0: array([129., 147., 154.,  95., 137.,  80., 151., 126.,  42., 124.,  64.])
1: array([ 87., 182., 186., 157., 125., 149., 164., 118., 183., 159., 149.])
2: array([135., 170., 119., 130., 119., 168., 236., 131., 255., 160., 172.])
3: array([185., 107., 130., 128.,  89., 103., 192.,  74., 161., 158., 166.])
4: array([ 97., 144., 114., 147., 144., 183.,  97., 145., 196.,  90., 147.])
5: array([113., 124.,  83.,  95., 132., 111., 141., 127.,  97., 134., 146.])
6: array([112., 153., 125., 140., 121., 154.,  99., 149., 166.,  71., 146.])
7: array([146., 184., 153., 181., 120., 143., 156., 150., 147., 110., 110.])
8: array([117., 105., 115., 192., 201.,  33., 186., 107., 191., 133., 115.])
9: array([ 43., 134., 166.,  89., 111., 183., 119., 126., 114., 155., 132.])
10: array([ 37., 120., 186.,  83., 148., 213., 159., 140., 109., 199., 111.])
11: array([128.,  83., 140., 184., 146.,  86., 122.,  85.,  81., 206., 114.])
12: array([140., 102.,  95., 150., 171., 143., 138., 163., 135., 130., 128.])
13: array([157.,  80., 112.,  72., 109., 175.,  85., 154., 190., 143., 182.])
14: array([ 99., 160., 145., 173., 173., 130., 160., 173., 160.,  95., 101.])
15: array([147., 116., 168., 106., 114., 106.,  77.,  89.,  74., 167., 131.])
16: array([ 90., 107., 112.,  99., 131., 191., 105., 189., 200., 131., 210.])
17: array([154., 119.,  84., 151., 177., 138., 147., 161., 122., 115., 111.])
18: array([150., 150., 153., 116., 126., 111., 140., 116.,  39., 152.,  82.])
19: array([128., 151., 186., 117., 127., 155.,  90., 159., 102., 109., 120.])
20: array([141., 138., 169., 163., 136., 127.,  89., 156., 198., 104., 137.])
21: array([104.,  89.,  92., 107., 164., 167.,  93., 153., 119., 168., 140.])
22: array([112.,  13.,  90., 110., 143., 130.,  46., 118.,   0., 247., 106.])
23: array([109.,  29., 141., 177., 145., 102., 130.,  72., 255., 241., 191.])
24: array([175., 151.,  81., 109., 129., 142., 117., 188., 154.,  74., 166.])
25: array([ 61., 157., 155.,  90., 147., 110.,  95., 156., 103.,  63., 107.])
26: array([118., 116.,  85., 150., 144., 146.,  35., 160., 116.,  95., 125.])
27: array([124., 126.,  72., 101., 128., 115., 166., 133., 116., 125., 129.])
28: array([ 42., 137., 148.,  61.,  94., 180., 112., 135.,  83., 142., 120.])
29: array([112.,  97., 140., 108., 130., 120., 164., 110., 114., 218., 138.])
30: array([123., 156., 184., 173.,  98.,  67., 180.,  78., 158.,  91., 119.])
31: array([207., 144., 104., 209., 140., 114., 128., 135., 142., 131., 132.])
32: array([117.,  46., 142.,  87.,  96., 128.,   0.,  68.,   0., 194., 126.])

array([160., 123., 190.,  82.,  87., 102., 155.,  60., 165., 163., 169.]) 3
array([143., 184., 147., 180., 106., 141., 141., 133., 129., 105., 101.]) 7
array([ 67., 127., 119.,  87., 152., 101., 100., 136.,  95.,  62.,  96.]) 25
array([121., 174., 184., 157., 100.,  71., 212.,  55., 140., 113., 115.]) 30
array([129., 168., 102., 144., 128., 156., 205., 138., 255., 120., 159.]) 2
array([119., 191., 112., 155., 121., 156., 226., 128., 255., 148., 167.]) 2
array([ 97., 108., 161.,  56., 123., 149., 136., 134., 150., 136., 162.]) 9
array([203., 161., 115., 168., 136., 150., 104., 119., 141., 137., 111.]) 31
array([124., 170., 191., 195.,  83.,  92., 200.,  71., 166., 132., 147.]) 30
array([ 75., 153., 121., 116., 131., 131., 117., 158., 119.,  86.,  65.]) 25
array([140., 123., 164., 105., 106., 133.,  95.,  95., 121., 160., 133.]) 15
array([102., 174., 184., 172., 109.,  73., 188.,  69., 120., 123.,  91.]) 30
array([162., 119., 108., 158., 112., 123.,  57., 127.,  69., 101.,  99.]) 26
array([215., 156.,  99., 166., 140., 163., 113., 113., 178., 149., 135.]) 31
array([121., 113.,  80., 139., 137., 161.,  12., 153., 117., 114., 133.]) 26
array([131., 107., 109., 159., 179.,  25., 184., 100., 200., 113., 116.]) 8
array([136., 131., 186., 111.,  83.,  53., 205.,  87., 155., 114., 108.]) 30
array([ 58., 133., 118.,  62., 148., 117., 100., 152., 108.,  64., 102.]) 25
array([133.,  14.,  86., 120., 124., 135.,  72.,  98.,   0., 235., 123.]) 22
